Here are some numbered points:
  -0.28  -0.61  0.07  -0.93  0.19  0.49  0.00  -0.29  0.07  -0.40  -0.73  1.22  0.08  -1.08  0.47  -2.37 0
  -0.28  0.65  -0.20  1.39  -0.36  0.02  -0.71  0.30  -0.38  0.19  -0.31  -0.34  1.20  0.39  -0.06  -0.86 1
  0.06  -1.62  -0.23  -2.31  2.13  -0.61  -0.92  1.05  1.89  1.31  -1.26  1.14  0.38  1.80  0.46  1.43 2
  0.03  0.50  0.42  0.73  -0.38  1.55  -0.12  -0.52  -0.18  -0.81  1.10  0.09  -0.30  -1.64  -0.58  -2.80 3
  -0.54  -0.82  -0.39  -1.04  1.21  -0.64  -0.81  0.65  0.74  0.69  -0.79  0.93  0.23  0.28  0.74  -0.56 4
  -0.37  -0.96  0.56  -3.45  1.27  -0.10  0.42  0.10  0.54  0.57  -1.21  -0.72  -1.89  -0.05  1.34  0.76 5
  -0.20  0.91  0.21  -1.06  -0.68  -1.07  -0.07  0.29  -0.90  0.76  -1.21  -2.97  -0.81  0.57  2.05  1.18 6
  0.14  0.12  -0.05  0.63  -0.25  2.00  -0.56  -0.26  0.26  -0.51  0.49  1.12  0.74  -0.97  -1.01  -2.85 7
  -0.08  1.20  0.35  2.34  -1.28  -0.41  0.84  -0.80  -1.67  -1.34  1.41  -1.22  0.31  -1.82  0.15  -0.28 8
  0.20  0.15  0.62  -0.67  0.11  0.38  1.17  -0.10  -0.20  -0.68  0.82  -1.49  -1.01  -0.06  0.04  0.57 9
  0.42  -0.85  -0.66  0.65  0.83  0.98  -0.72  0.05  1.21  -0.28  0.19  3.58  0.79  0.00  -1.50  -0.90 10
  0.26  0.01  1.16  -0.37  -0.06  2.36  1.09  -1.42  0.26  -1.31  0.91  -0.22  -1.71  -1.98  -0.34  -2.01 11
  0.31  0.22  -0.33  1.43  0.27  -0.77  0.07  -0.03  -0.36  -0.44  1.23  0.80  0.82  -0.53  -1.03  0.02 12
  -0.98  -0.62  -0.79  -0.78  0.03  -2.62  -0.12  0.80  -0.57  1.24  -1.71  -1.27  1.02  0.41  1.69  0.96 13
  -0.79  -1.09  0.37  -4.41  1.02  -0.95  0.86  0.87  0.20  1.34  -1.59  -2.78  -1.43  1.07  2.80  1.59 14
  0.60  -0.52  1.12  -1.68  0.57  0.65  2.27  -0.44  0.67  -0.47  0.46  -0.29  -2.35  0.10  -1.10  2.42 15
  0.64  -0.44  0.28  -2.35  0.79  0.33  0.64  -0.42  0.49  0.21  -0.19  -0.18  -2.04  0.35  0.41  2.15 16
  -0.69  -0.66  0.94  -3.94  0.81  -0.24  0.40  0.47  0.43  1.41  -1.75  -2.78  -1.49  -0.46  2.46  -0.41 17
  0.11  1.14  0.32  2.50  -1.60  0.87  0.67  -1.14  -1.37  -1.10  1.33  0.08  -0.28  -1.37  -1.77  -0.76 18
  -0.53  0.37  0.33  -0.55  -0.48  -1.24  0.53  0.37  -0.66  0.94  -0.91  -1.79  0.30  0.51  0.93  0.72 19
  -0.28  -1.10  -0.67  -1.61  1.62  -0.13  -0.26  0.36  1.45  0.40  -0.45  1.68  -0.64  0.71  -0.17  0.51 20
  0.12  0.11  0.39  1.17  0.76  -0.96  0.16  0.44  0.19  0.00  1.20  -0.23  0.03  -0.40  -0.83  1.00 21
  0.22  -1.80  -0.28  -1.96  2.18  0.62  -0.54  0.38  2.19  0.50  0.07  3.64  0.28  0.37  -1.63  -0.28 22
  -0.39  -0.38  -0.48  0.86  0.31  -0.92  -0.25  0.44  0.31  0.14  -0.05  0.80  1.21  0.16  -0.54  -0.37 23
  -0.10  0.42  -0.25  1.42  -0.44  -0.19  -0.43  0.29  -0.29  0.16  0.12  -0.40  1.39  0.69  0.16  -0.92 24
  -0.57  -0.88  -0.69  -0.73  -0.34  -1.92  -0.50  0.51  -0.75  0.64  -1.62  -0.85  1.25  -0.18  1.23  0.37 25
  -0.64  -0.98  -0.26  -1.30  0.16  -3.32  0.97  0.97  -0.94  0.84  -1.79  -1.85  0.74  1.12  2.01  2.21 26
  -0.12  0.16  -0.89  1.04  -0.30  -0.94  -1.09  0.40  -0.28  0.58  -0.10  0.50  1.08  1.18  0.47  0.57 27
  -0.30  -1.66  -0.13  -1.65  1.19  -2.17  0.22  1.11  0.92  1.16  -1.22  -0.12  1.40  1.79  0.58  1.78 28
  -0.33  0.07  0.41  0.27  0.34  0.83  -0.17  0.11  0.34  0.04  0.07  0.10  0.51  -0.58  -0.40  -1.28 29
  0.07  -1.21  -0.83  -0.12  0.90  -1.07  0.13  0.48  0.52  0.19  0.22  1.63  0.71  0.22  -0.36  0.95 30
  -0.17  0.79  -0.75  -0.21  0.55  2.09  -2.83  0.21  0.66  0.40  0.16  1.21  -0.77  -0.11  1.13  -2.12 31
  -0.46  -0.13  -0.16  0.01  -0.40  -2.25  1.33  0.35  -0.96  0.15  -0.46  -2.66  -0.46  0.49  1.03  3.25 32
  0.14  -0.04  -0.13  0.51  -0.94  -0.03  0.16  0.39  -0.45  -0.08  0.48  0.02  0.84  -0.18  0.00  -0.19 33
  -0.83  -0.89  -0.41  -3.76  0.21  -1.53  -0.03  1.10  0.06  1.50  -2.49  -2.55  -0.63  2.18  3.05  2.06 34
  -1.04  -0.01  -1.08  0.38  -0.37  -2.61  -0.61  0.49  -0.67  1.03  -1.82  -0.69  1.39  0.65  1.32  0.70 35
  -0.08  1.16  0.21  1.04  -0.85  1.41  -0.75  -0.82  -0.84  -0.22  0.89  -0.10  -0.23  -0.81  -0.02  -2.29 36
  -0.30  -0.41  -1.28  1.47  0.85  -2.24  -0.94  1.33  0.16  0.60  0.68  1.49  1.93  1.01  0.33  0.78 37
  -0.33  0.10  0.11  0.28  -0.39  -1.67  1.34  0.18  -1.19  0.07  -0.30  -1.87  -0.37  0.20  0.75  1.50 38
  0.62  -0.30  1.15  -1.35  1.46  1.01  0.81  0.11  1.38  0.28  1.39  0.98  -1.89  -0.23  -1.27  1.09 39
  -0.42  0.25  0.33  -1.54  -0.31  0.66  -0.21  -0.85  -0.47  0.34  -1.32  -1.54  -1.24  -0.55  1.28  -1.56 40
  0.08  -0.33  1.25  -1.91  -0.07  0.08  1.35  -0.42  -0.60  -0.02  -0.04  -2.50  -1.74  -0.04  0.94  1.34 41
  0.51  -0.62  0.49  -1.03  1.10  -0.75  0.66  0.24  0.75  0.45  0.41  0.00  -0.99  0.65  -0.13  1.75 42
  0.03  0.82  1.09  0.69  -0.59  1.15  0.32  -0.99  -0.40  -0.36  0.86  -0.45  -0.52  -0.92  -0.49  -1.20 43
  -0.09  1.33  -0.24  1.12  -1.74  1.41  -0.56  -0.80  -1.20  -0.24  -0.21  -1.11  -0.04  -0.54  0.98  -2.18 44
  0.34  1.31  0.95  -0.16  -0.40  -0.55  2.29  0.19  -1.03  -0.57  1.05  -3.27  -1.94  0.19  0.56  2.54 45
  0.85  -0.38  -0.24  2.33  -0.03  2.71  -1.52  -1.11  0.77  -1.30  1.61  4.41  1.08  -1.76  -2.90  -3.72 46
  0.44  -0.54  -0.10  -0.21  0.39  -0.19  0.67  -0.21  0.15  -0.56  0.54  1.04  -0.18  -1.15  -0.59  0.56 47
  0.42  -1.29  0.46  -0.52  0.96  0.00  1.21  -1.13  0.36  -0.52  0.97  1.79  -1.40  -1.48  -1.28  -0.04 48
  -0.43  -0.56  -0.26  -1.30  0.58  1.41  -1.64  0.22  1.46  0.68  -1.44  1.53  0.11  -0.09  0.16  -2.11 49
  0.03  1.12  -0.66  3.21  -1.38  -0.77  0.41  0.00  -0.90  -0.49  1.31  0.60  1.56  -0.32  -1.50  0.24 50
  -0.36  0.18  -1.26  2.11  -0.87  -1.21  -0.89  0.30  -0.85  0.33  -0.60  0.03  3.00  1.06  0.27  -0.03 51
  0.67  1.73  0.98  0.29  -1.01  1.00  -0.26  0.11  -0.31  0.15  0.23  -2.00  -0.72  1.03  0.76  0.34 52
  0.65  0.88  0.27  0.30  -0.45  2.64  -0.19  -1.15  0.32  -0.74  0.63  0.70  -1.17  -1.07  -0.79  -1.78 53
  0.11  0.47  0.29  -0.19  0.27  0.36  0.56  -0.17  -0.33  -0.37  0.36  -0.82  -1.00  -0.50  0.00  0.14 54
  0.33  0.74  -0.09  2.42  -0.74  -0.36  0.37  0.05  -0.04  -0.67  1.30  0.45  1.25  0.00  -1.86  1.09 55
  -0.84  -0.79  -0.27  -1.93  0.39  -2.53  0.01  0.82  -0.19  1.50  -1.33  -1.93  0.78  0.22  2.21  0.59 56
  -0.10  0.79  -0.65  1.56  -0.68  0.49  -1.97  -0.24  -0.24  -0.01  -0.19  0.66  0.87  0.01  0.38  -2.01 57
  -0.60  -0.84  -0.82  -0.20  0.24  -1.56  -0.12  1.02  0.38  0.67  -0.82  0.83  0.80  1.48  0.11  1.76 58
  1.16  0.48  -0.17  3.01  -0.94  3.58  -1.26  -1.02  0.59  -1.60  2.30  4.74  1.19  -1.18  -4.44  -3.57 59
  -0.11  0.55  0.98  -0.90  -0.19  -0.44  1.57  -0.08  -0.60  -0.24  0.23  -3.01  -1.55  -0.21  1.06  1.28 60
  -0.14  0.01  0.27  -4.39  0.31  1.43  -2.16  0.62  0.94  1.71  -2.91  -2.02  -1.39  2.32  2.80  0.22 61
  -0.37  0.08  -0.29  -0.18  -0.95  0.64  -1.42  0.15  -0.29  0.42  -1.56  -0.34  0.86  0.88  1.03  -1.29 62
  0.00  0.74  -0.75  2.95  -1.67  0.74  -1.45  -0.73  -0.82  -0.34  -0.45  1.63  2.03  -0.26  -0.95  -2.15 63
  -0.17  0.78  -0.07  0.89  -1.13  -1.35  0.84  0.04  -1.36  -0.44  -0.13  -2.67  0.14  0.09  0.73  2.11 64
  -0.38  0.68  -0.17  0.80  -2.05  0.09  -0.44  -0.66  -1.55  -0.30  -0.87  -1.12  1.26  -0.73  0.30  -1.73 65
  0.40  0.25  0.81  -1.07  0.92  1.09  0.66  -0.29  0.16  -0.24  1.29  -0.48  -1.54  -0.69  -0.28  -0.70 66
  -0.12  -0.01  0.02  -1.83  -1.34  0.31  -0.77  -0.13  -0.76  0.45  -2.95  -1.71  0.13  1.25  1.54  0.30 67
  -1.05  -1.72  -0.76  -1.07  1.05  -1.56  -0.35  0.46  0.00  0.97  -2.32  0.29  0.50  -0.46  2.07  -1.38 68
  -0.40  0.25  -0.38  2.78  -0.95  -2.86  1.70  0.01  -1.20  -0.49  0.44  -0.70  1.84  -0.28  -0.94  1.54 69
  0.06  -1.27  -0.27  0.15  0.12  -0.34  1.02  -0.61  -0.10  -0.96  -0.07  1.33  0.68  -1.39  -1.22  -0.40 70
  0.25  0.12  0.51  -0.94  0.45  0.94  0.22  -0.77  -0.07  -0.11  0.50  -0.43  -1.45  -0.68  0.06  -0.18 71
  -0.04  -0.48  -0.08  0.90  0.66  -1.78  0.13  0.92  0.21  0.47  -0.15  -0.17  1.12  0.81  0.70  0.72 72
  -0.01  -0.92  -0.01  -1.11  0.07  1.37  -0.01  -0.18  0.63  -0.20  -0.45  1.05  0.06  -0.47  -0.48  -1.34 73
  -0.02  -0.86  -0.85  1.65  -0.26  0.53  -0.97  -0.05  0.40  -0.73  0.32  3.27  1.73  -0.52  -1.12  -1.90 74
  -0.14  -0.38  -0.20  -0.23  0.06  -1.26  1.44  0.16  -0.27  -0.44  0.21  -0.17  0.44  0.46  -0.73  2.18 75
  -0.40  0.52  -0.56  0.18  -0.23  0.32  -1.37  0.60  0.05  0.73  -1.18  -0.33  0.73  0.48  0.99  -0.97 76
  0.33  1.89  -0.02  3.72  -1.88  1.48  -1.91  -0.85  -0.90  -0.45  1.13  0.57  1.16  -0.05  -1.21  -1.61 77
  0.97  0.57  0.53  2.36  -0.11  2.38  0.10  -0.71  0.61  -1.15  2.67  2.47  0.11  -1.57  -3.14  -2.08 78
  0.47  1.22  -0.14  1.80  -0.42  0.71  -0.61  0.31  0.14  -0.33  0.51  0.50  -0.06  0.29  -0.85  0.04 79
  0.29  0.73  0.26  1.62  -1.02  0.90  0.66  -0.51  -0.90  -0.81  1.44  -0.83  -0.01  -0.65  -0.08  -0.36 80
  0.13  0.84  0.10  1.83  -1.34  0.46  0.13  -0.81  -1.10  -1.06  0.04  -0.36  0.01  -0.84  0.07  -0.33 81
  -0.84  -0.31  -0.47  -0.94  -0.69  -1.38  -0.56  0.31  -0.77  0.97  -1.72  -1.98  0.34  0.55  1.95  0.79 82
  0.12  0.02  -0.34  0.12  -0.28  0.68  -0.81  -0.21  0.20  0.15  -0.21  0.85  0.71  0.52  -0.45  -0.53 83
  0.68  1.35  0.23  2.95  -0.92  -0.49  0.69  -0.35  -0.50  -0.97  2.02  0.35  0.94  -0.08  -1.70  0.38 84
  0.14  0.46  -0.97  2.73  -0.42  -1.38  -0.71  0.76  -0.29  0.41  0.05  0.95  2.79  1.04  -1.42  0.44 85
  -0.71  -0.53  0.59  -2.35  0.82  -3.79  2.41  0.99  -0.87  0.91  -0.40  -3.85  -0.91  0.28  2.31  2.62 86
  -0.32  0.04  -0.98  2.04  -1.58  -1.26  -0.92  0.54  -1.24  0.56  -1.27  -0.39  3.06  1.36  0.60  -0.10 87
  -0.48  1.26  -0.16  1.83  -1.69  -0.22  -0.55  -0.37  -1.44  0.16  -0.71  -1.04  1.02  -0.45  1.07  -1.45 88
  0.20  0.75  1.13  -1.13  0.06  0.61  1.59  -1.02  -0.50  -0.99  1.26  -2.16  -3.01  -2.11  0.63  0.04 89
  -0.02  -1.71  -0.92  0.46  1.00  -0.30  -0.98  0.55  1.13  0.02  0.16  3.27  2.20  0.32  -1.17  -1.21 90
  0.22  0.37  -0.39  0.69  0.21  0.06  -0.19  -0.19  0.36  -0.08  0.57  0.65  0.06  0.04  -0.98  -0.03 91
  0.42  1.10  0.45  -0.91  -1.21  -0.14  -0.13  0.28  -0.64  0.30  -1.20  -2.94  -0.66  2.61  1.73  2.91 92
  0.43  0.09  0.64  0.26  0.92  1.59  -0.14  -0.05  0.79  -0.01  1.29  1.45  -0.73  -1.64  -0.91  -1.92 93
  0.28  0.27  0.12  2.61  -0.26  -0.13  0.31  -0.14  -0.06  -0.58  1.51  0.83  0.92  -0.65  -1.55  -0.40 94
  -1.18  0.01  -1.04  0.99  -2.12  -3.01  -0.07  0.46  -1.73  0.83  -2.17  -1.59  3.15  1.43  1.30  1.16 95
  1.02  0.41  -0.65  3.46  -0.71  3.07  -1.21  -1.05  0.58  -1.51  2.04  4.45  1.48  -1.24  -3.61  -3.68 96
  0.04  -0.17  0.56  -1.17  1.00  0.56  0.47  -0.17  0.32  0.11  0.79  -0.18  -1.78  -0.91  0.14  -0.43 97
  0.77  1.19  0.03  3.67  -1.28  0.06  0.34  -0.11  -0.76  -1.21  1.87  0.52  1.22  -0.07  -1.76  0.35 98
  0.06  -0.66  0.51  -1.69  1.21  -1.36  0.91  0.59  0.21  0.71  0.09  -1.31  -0.76  0.67  0.29  2.64 99
  -0.85  -0.80  0.11  -1.17  0.50  -1.39  0.34  0.29  -0.25  0.63  -1.43  -1.20  0.71  -0.01  0.99  0.42 100
  -0.21  -1.27  -0.23  -1.58  1.47  -0.21  0.24  0.44  1.16  0.31  -0.59  0.93  -0.51  0.68  0.47  0.54 101
  1.04  -0.28  0.90  -1.09  1.33  0.96  0.94  -0.06  1.27  -0.08  1.55  1.43  -1.46  -0.48  -1.32  -0.08 102
  0.04  0.67  0.18  1.09  -0.93  1.20  -0.25  -0.22  -0.46  -0.36  0.47  0.27  0.25  -1.00  -0.51  -2.00 103
  0.32  0.05  0.59  -1.54  0.38  -1.49  2.09  -0.06  -0.43  -0.23  0.47  -2.01  -1.69  -0.15  0.54  2.42 104
  0.25  0.33  1.01  -2.24  0.30  0.26  0.41  -0.12  -0.13  -0.06  0.18  -2.16  -2.18  0.51  1.75  1.38 105
  -0.14  1.08  -1.24  0.16  0.49  2.17  -3.26  -0.27  0.71  -0.06  -0.13  1.86  -1.26  -0.26  1.55  -2.25 106
  -0.08  -0.68  -0.35  0.30  0.42  -1.47  0.74  -0.01  0.14  -0.31  0.99  0.88  0.28  -0.41  -0.60  0.77 107
  0.66  -0.72  1.16  -4.40  2.19  0.24  1.19  0.58  1.14  0.67  0.02  -1.71  -3.01  0.73  1.06  2.82 108
  1.25  0.74  1.09  1.87  0.43  3.05  0.68  -1.63  0.63  -1.63  3.23  2.55  -1.04  -1.50  -3.29  -1.26 109
New points follow, each followed by the number of its nearest point above.
  0.18  -1.13  -0.59  0.02  0.95  -0.83  0.30  0.38  0.97  -0.02  0.67  2.07  0.54  0.25  -0.74  1.01 30
  -0.16  -0.15  0.46  -1.39  0.42  -1.86  2.31  0.39  -0.47  -0.03  0.66  -2.33  -1.31  -0.01  0.80  2.27 104
  -0.71  0.01  -0.61  -0.77  -0.75  -1.67  -0.36  0.16  -1.11  0.42  -1.77  -1.61  0.04  0.03  1.49  0.55 82
  0.57  0.37  1.36  -1.77  1.60  2.09  -0.12  0.08  1.52  0.41  1.24  0.32  -2.34  0.28  -1.02  0.56 39
  -1.22  -1.41  -1.24  -0.90  -0.10  -2.30  -0.65  0.06  -0.39  0.63  -2.57  0.05  1.06  -0.60  2.46  -1.28 68
  0.13  0.53  -0.36  1.27  -0.94  2.65  -1.34  -0.93  0.15  -0.82  0.41  2.54  -0.02  -0.82  -1.04  -3.02 7
  0.09  0.37  -0.82  2.37  -0.90  0.59  -1.66  -0.40  -0.24  0.20  -0.21  2.16  1.94  -0.42  -0.83  -2.75 63
  0.72  -1.15  0.59  -0.89  0.83  0.88  1.60  -1.33  0.82  -0.83  1.06  1.68  -2.06  -1.51  -1.36  0.04 48
  0.74  -1.10  -0.77  1.14  2.16  0.51  -0.24  0.69  1.99  -0.66  1.97  3.75  0.54  0.16  -2.74  0.61 10
  0.07  -1.41  -0.29  -1.66  2.32  -0.37  0.07  -0.04  1.43  0.13  0.39  2.37  -0.98  -0.60  -0.77  0.15 20
  -0.89  -1.63  -0.69  -1.28  0.23  -2.40  -0.32  0.31  -0.47  1.21  -2.95  -0.73  0.62  -0.30  2.54  -0.69 68
  -0.27  -0.72  -0.11  -2.78  0.79  -1.84  0.77  0.46  -0.02  0.83  -0.96  -1.55  -0.79  1.36  1.55  2.72 99
  0.98  0.03  1.72  -4.01  2.67  0.99  1.64  0.12  1.46  0.08  1.62  -1.17  -4.72  -0.15  -0.03  3.02 108
  0.76  -0.67  0.42  -0.68  0.18  0.71  1.61  -1.20  0.21  -1.05  0.79  1.15  -2.26  -1.74  -1.27  0.72 48
  -0.53  -0.31  -0.04  -3.54  0.37  -0.46  -0.19  0.51  0.00  0.82  -1.88  -2.17  -1.49  0.11  2.94  0.24 17
  0.06  -0.22  -0.90  2.29  -0.33  -0.14  -0.73  0.00  -0.16  -0.75  0.59  2.19  1.50  -0.77  -0.98  -1.32 74
  0.80  0.61  0.15  2.58  -0.33  1.83  -0.57  -0.63  0.06  -0.63  1.73  2.37  0.90  -0.46  -2.56  -1.86 78
  0.66  0.76  0.64  0.57  -0.52  2.47  0.56  -0.74  0.02  -1.26  1.55  0.67  -1.20  -0.54  -1.08  -0.91 53
  0.21  -0.38  -0.09  -0.96  0.06  1.43  -0.53  -0.51  0.48  -0.44  0.06  1.30  -0.84  -0.02  -0.45  -0.88 73
  0.40  -0.17  0.29  0.89  1.05  1.53  0.07  0.25  1.01  -0.31  1.47  1.71  -0.03  -1.31  -1.16  -1.97 93
  -0.62  0.65  0.45  -0.75  -0.26  0.38  0.16  0.00  -0.70  0.58  -0.20  -2.65  -1.56  -0.77  2.35  -0.96 40
  0.24  -1.02  0.67  -1.49  1.74  0.26  0.30  0.32  0.94  0.84  -0.29  0.43  -0.75  0.47  0.00  0.37 101
  -0.33  -0.15  -0.57  1.29  -0.26  -1.49  -0.31  -0.27  -0.04  -0.02  -0.15  0.94  1.73  -0.29  -0.45  -0.56 23
  0.41  -0.33  -0.10  -0.36  1.73  -1.36  0.48  0.61  0.61  0.28  1.27  -0.04  0.12  0.42  0.30  2.38 42
  -0.67  0.99  0.22  -0.65  -0.92  0.93  -0.14  -0.18  -1.00  0.09  -0.64  -2.39  -1.62  -0.78  2.03  -1.08 40
  -1.47  0.56  -1.04  0.31  -2.16  -2.49  -0.56  0.94  -1.51  0.91  -3.27  -2.81  1.67  1.44  2.82  0.83 95
  0.37  0.09  0.56  -0.33  -0.31  1.75  0.06  -0.71  0.35  -0.75  0.31  0.16  -1.56  -0.34  -0.42  0.16 71
  0.42  0.35  1.45  -1.80  0.31  0.82  1.98  -0.65  -0.33  -0.46  0.86  -2.17  -3.19  -1.35  0.87  0.05 89
  -0.02  -0.45  0.17  -1.15  0.92  1.04  0.08  0.28  1.08  0.08  0.27  0.79  -0.43  0.32  -0.17  -0.79 73
  0.26  0.22  -0.01  0.88  -0.56  2.54  -0.80  -0.46  0.23  -0.45  1.23  1.71  0.29  -0.70  -1.32  -2.73 7
  0.00  -1.25  -0.03  -0.12  0.26  -0.28  1.11  -0.55  -0.05  -0.64  0.02  1.18  0.54  -1.51  -1.20  -0.47 70
  0.42  0.41  -0.45  0.84  -0.62  2.58  -1.55  -1.11  0.27  -0.58  0.30  2.22  0.04  -0.93  -0.87  -2.43 7
  -0.29  -0.32  -0.98  0.26  0.14  -1.48  -0.25  0.70  0.11  0.60  -0.84  0.76  0.90  0.57  -0.23  0.96 58
  -1.00  -0.84  -1.06  -0.89  -0.08  -2.81  -0.04  0.94  -0.87  1.03  -2.15  -1.68  1.10  0.42  2.31  1.13 13
  0.46  -0.41  0.99  -2.91  1.60  0.63  0.22  0.07  1.03  0.73  0.31  -0.02  -2.23  0.52  -0.45  1.76 16
  0.35  -0.15  1.08  -1.66  0.65  0.33  2.04  -0.37  0.46  -0.37  0.13  -0.72  -2.35  0.08  -1.13  2.31 15
  0.23  0.07  -0.60  2.51  0.35  2.47  -1.30  -0.42  0.77  -0.71  1.67  3.96  0.89  -1.60  -2.71  -3.51 46
  0.11  -0.51  0.35  -0.40  -0.20  1.42  0.06  -0.61  0.36  -0.20  -0.65  1.33  -0.43  -0.47  -0.68  -1.01 73
  -0.35  -0.82  -1.75  3.49  -0.57  -1.53  -0.54  -0.18  -0.45  -0.96  0.65  2.90  3.17  -1.15  -1.32  -1.37 74
  -0.51  -0.39  -0.49  -0.86  0.33  -0.06  -1.04  0.21  0.58  0.61  -0.85  1.19  0.74  0.16  0.17  -0.89 4
  0.01  -0.62  -0.46  -0.92  0.89  1.54  -1.23  0.60  1.01  0.36  -0.42  1.42  -0.15  -0.66  0.74  -1.82 49
  0.18  1.04  -0.51  2.98  -1.25  -1.21  0.40  -0.15  -1.24  -0.70  1.41  0.02  1.70  -0.08  -1.30  1.06 50
  0.13  -0.43  1.00  -4.14  1.82  0.94  0.23  0.54  1.81  0.68  -0.15  -0.67  -2.72  0.91  1.16  1.91 108
  -0.08  0.06  -1.22  1.28  -0.30  -0.79  -1.22  0.48  0.03  0.11  -0.14  1.45  1.04  0.94  -0.22  0.54 27
  -0.28  0.43  0.03  -1.22  -0.30  0.68  -0.78  0.14  0.04  0.65  -1.06  -1.51  0.01  2.17  1.12  0.82 67
  0.86  0.76  0.87  0.60  0.29  0.87  1.33  0.02  0.14  -0.43  2.18  -0.79  -1.52  0.52  -1.56  1.59 9
  -0.37  1.40  -0.09  1.24  -2.07  -0.52  0.21  -0.12  -1.39  -0.33  -0.72  -2.80  0.61  0.64  0.99  0.72 64
  0.19  0.09  0.52  1.80  0.03  0.05  0.48  -0.32  0.03  -0.55  1.65  0.84  0.79  -0.22  -1.50  -0.39 94
  -0.40  -0.54  -0.14  -1.81  0.60  -0.26  -0.04  0.35  0.13  0.67  -1.31  -1.14  -0.27  -0.03  1.17  -0.32 100
  0.47  0.10  -0.32  2.33  -0.19  1.75  -0.93  -0.94  0.51  -0.93  0.63  3.57  0.91  -0.99  -2.29  -3.18 46
  0.09  -0.25  -0.75  0.58  -0.11  0.46  -0.67  -0.13  0.35  -0.28  0.06  1.82  0.91  -0.04  -0.82  -0.90 83
  -0.62  -0.58  0.64  -2.30  0.76  -3.39  2.45  0.52  -0.80  0.83  -0.93  -3.72  -1.19  0.23  2.16  3.25 86
  0.31  0.98  -0.30  -0.28  -1.16  -0.32  -0.61  0.04  -0.38  0.39  -1.38  -2.11  0.07  2.86  1.12  2.62 92
  -0.12  -1.79  -0.94  -0.60  1.10  -0.75  -0.07  0.61  0.89  0.22  0.18  2.04  0.35  0.21  -0.58  0.65 30
  -0.38  -0.08  -0.61  2.50  -0.90  -2.43  0.71  -0.24  -1.70  -0.34  0.24  0.11  1.91  -0.44  -0.97  0.80 69
  0.38  -0.53  1.23  -1.45  0.54  0.66  1.89  0.07  0.49  -0.54  0.26  -0.40  -1.79  0.26  -0.87  1.52 15
  0.13  -0.02  -0.68  -0.18  -0.33  -0.37  -1.72  1.14  1.11  1.35  -0.98  1.53  0.99  3.02  -0.51  1.95 58
  -0.27  -0.40  -0.89  2.10  -1.52  -0.77  -0.60  0.15  -0.88  -0.38  -0.89  0.83  3.00  0.14  -0.60  -0.92 51
  -0.26  2.00  1.10  1.00  -2.52  1.92  0.54  -1.74  -2.26  -1.39  0.59  -3.05  -1.26  -2.25  0.28  -2.38 44
  -0.13  0.05  -0.80  0.37  0.28  0.49  -0.71  -0.26  0.16  0.24  -0.54  1.06  0.21  -0.13  -0.21  -0.94 83
  0.39  0.83  0.51  -0.10  -0.83  0.61  0.97  -0.23  -0.36  -0.68  0.10  -1.63  -1.23  0.48  0.04  2.13 9
  0.21  0.51  0.22  -0.55  -0.55  0.61  0.07  -0.53  -0.68  -0.20  -0.38  -1.14  -0.60  0.19  0.68  -0.27 54
  0.27  0.08  1.21  -1.82  -0.15  0.45  1.35  -0.48  -0.20  -0.27  -0.23  -2.61  -2.00  -0.13  0.80  1.65 41
  0.06  0.78  -0.61  2.35  -1.33  -2.13  0.16  0.45  -1.06  -0.31  -0.09  -0.76  1.65  1.02  -0.42  2.58 69
  0.37  -0.25  0.19  -0.45  1.72  -0.77  0.51  0.67  0.64  0.35  1.54  0.00  -0.77  0.46  -0.05  2.03 42
  -0.43  -0.79  -0.09  -0.40  -0.08  0.75  -0.56  -0.23  0.15  0.21  -0.36  0.76  0.16  -1.03  0.42  -2.62 0
  -0.68  0.90  -0.05  1.17  -1.14  -2.12  0.89  0.26  -1.28  -0.10  -0.15  -2.36  0.48  0.50  0.47  1.94 64
  0.08  2.07  0.50  2.78  -1.90  -1.75  1.22  -0.28  -1.95  -0.58  1.16  -3.82  0.16  -0.22  0.91  1.85 64
  -0.71  -0.77  0.29  -3.49  0.92  -1.58  -0.02  0.36  -0.05  0.92  -1.51  -2.20  -1.67  0.84  2.29  2.04 14
  -0.31  0.83  0.19  0.06  -0.69  -2.56  1.84  0.17  -1.57  0.01  -0.01  -3.26  -0.18  1.73  0.91  4.16 32
  -0.12  1.44  0.52  3.00  -1.12  -0.56  1.13  -0.78  -1.73  -1.50  2.05  -1.52  0.42  -1.87  -0.30  -0.61 8
  0.12  -0.85  1.25  -4.47  1.47  1.55  0.68  -0.12  0.99  0.47  -0.50  -1.23  -2.78  -0.28  1.66  0.07 5
  -0.78  -0.89  0.42  -4.77  1.46  -1.64  0.30  1.13  0.39  2.00  -2.40  -2.55  -1.69  1.07  2.75  1.87 14
  -0.17  -0.55  -0.84  1.57  0.13  -0.02  -0.56  -0.14  -0.16  -0.59  0.17  1.96  1.10  -1.11  -0.97  -1.14 74
  0.17  0.44  -0.95  3.13  -1.44  0.88  -1.48  -0.61  -0.67  -0.65  -0.02  1.30  2.12  -0.56  -1.03  -1.86 63
  0.10  -0.25  -0.18  1.25  0.41  -0.70  0.59  0.27  -0.28  -0.44  1.16  0.38  0.81  -0.46  -0.38  0.12 12
  -0.53  -0.97  -0.60  -0.76  0.36  0.22  -0.35  0.50  0.46  0.25  -0.60  0.73  0.41  0.22  0.29  -0.66 4
  0.66  0.24  0.28  0.77  0.10  0.16  1.08  0.19  0.00  -0.68  1.41  0.15  -0.47  -0.06  -0.99  1.37 21
  -0.36  -0.23  0.23  -0.68  0.06  -1.59  1.41  0.03  -0.50  0.04  -0.16  -1.10  -0.83  -0.83  0.72  0.85 38
  0.42  -0.28  0.78  -0.83  -0.18  -0.11  1.87  -0.55  -0.36  -1.05  0.50  -0.67  -1.16  -0.82  -0.70  1.40 9
  0.08  0.37  -0.55  2.66  -1.17  1.11  -1.30  -0.25  -0.39  -0.77  0.33  2.17  2.13  -0.55  -1.43  -2.64 63
  0.10  0.00  0.62  -1.24  0.03  -1.28  2.14  0.20  -0.39  -0.05  0.31  -1.86  -1.44  -0.02  0.34  2.28 104
